128 stands for zero in the data rows.
Some points, one per row:
[114  99 125 111 126 112 135 124 180 156 127 125]
[113 167 150 100 131  91 124 193  98 102  70 155]
[ 89 109 131 131 138 150  82 120 141 157 124  99]
[149 119  65  93  99  88 128 120 114 133  63 108]
[102 126 106 116 132 140 138 108 118 129 137 144]
[131 127 138 118 166 122 123 156 137 151 125 113]
[113 114 198 146 176 139 188 118 159 103 156 178]
[111 121 150 127 154 161 124 149 127 134 139 128]
[103 141  92  57 102  48 145 109 115 208  66 171]
[ 81 163  94  92 149 151 153  70 109 172 157  83]
[117 172 143 127 162  94 138 135 139 113 147 139]
[113 112 135 145 101 132 108 143 121 113 131 134]
[138 132 106 150 121 136 116 141 100 129 161  90]
[ 64  16  94  66  61 143 102  64 152  46 211 123]
[128 112 121 127 119 115 132 127 141 119 136 145]
[109 131 145 152  90 159 113 141  79 146  98 129]
[174 141 152 137 132 144  92 102 140 210 133  79]
15 more points follow, each with its number after it:
[147 118 135 129 146 108  97 111 182 168  70 142] 0
[ 92 138 107 113 128 128 144 149  75  95  44 163] 1
[219 176 166 114 139 172  63  79 199 255 145 121] 2
[103 120 143 183 165 151 130 157  59 123 142 131] 3
[131  92  66 128 111 153 122 135 108 125  76 108] 4
[ 89 136 125 151 131 137 133 149 122  85 131 137] 5
[ 76 125 130 151 185 193 123  97 169 112 168  73] 6
[167 158 174 103 163 160 123 111  99 131 176  84] 7
[102 108 129 150 115 147 131 137 127  94 125 137] 8
[121 120 108 100 129 113 142  82 131 141 133 109] 9
[127 119 134 142 120 127 121 137 126 110 112 132] 10
[233 152 173 108 153  96  86 106 198 158 119 148] 11
[170 136 170 174  85 193  98  93  80  82 122 167] 12
[134 159  96 136  98 102 114 155 154 151 128 122] 13
[ 94 152 107 121 154 152 148 124  95 104 122 145] 14
Which two of these numbered points are nearest to each point below by angle, seen from the average point of the first points? Their numbers follow each, nearest first.
[158 135 108 116 112  79 119 151 114 110  51 149] > 1 10
[119 127  88  71 159 129 143  96 148 142 142 102] > 9 6
[ 82 131 144 142 158 151 102 138  96 134 132 105] > 3 6
[158 114 126 107 121 109 130 127 130 129  70 132] > 0 4
[133 154 155 147 148 142 103 116 111 152 191 135] > 7 2
[175 156 105 120 126  79 112 140 104 113  74 173] > 1 10
[ 99  85  77  57 166  95 173 150 181 130 124 134] > 9 0
[142  85 191 135  49 205 129  87  94  47 118 156] > 12 8
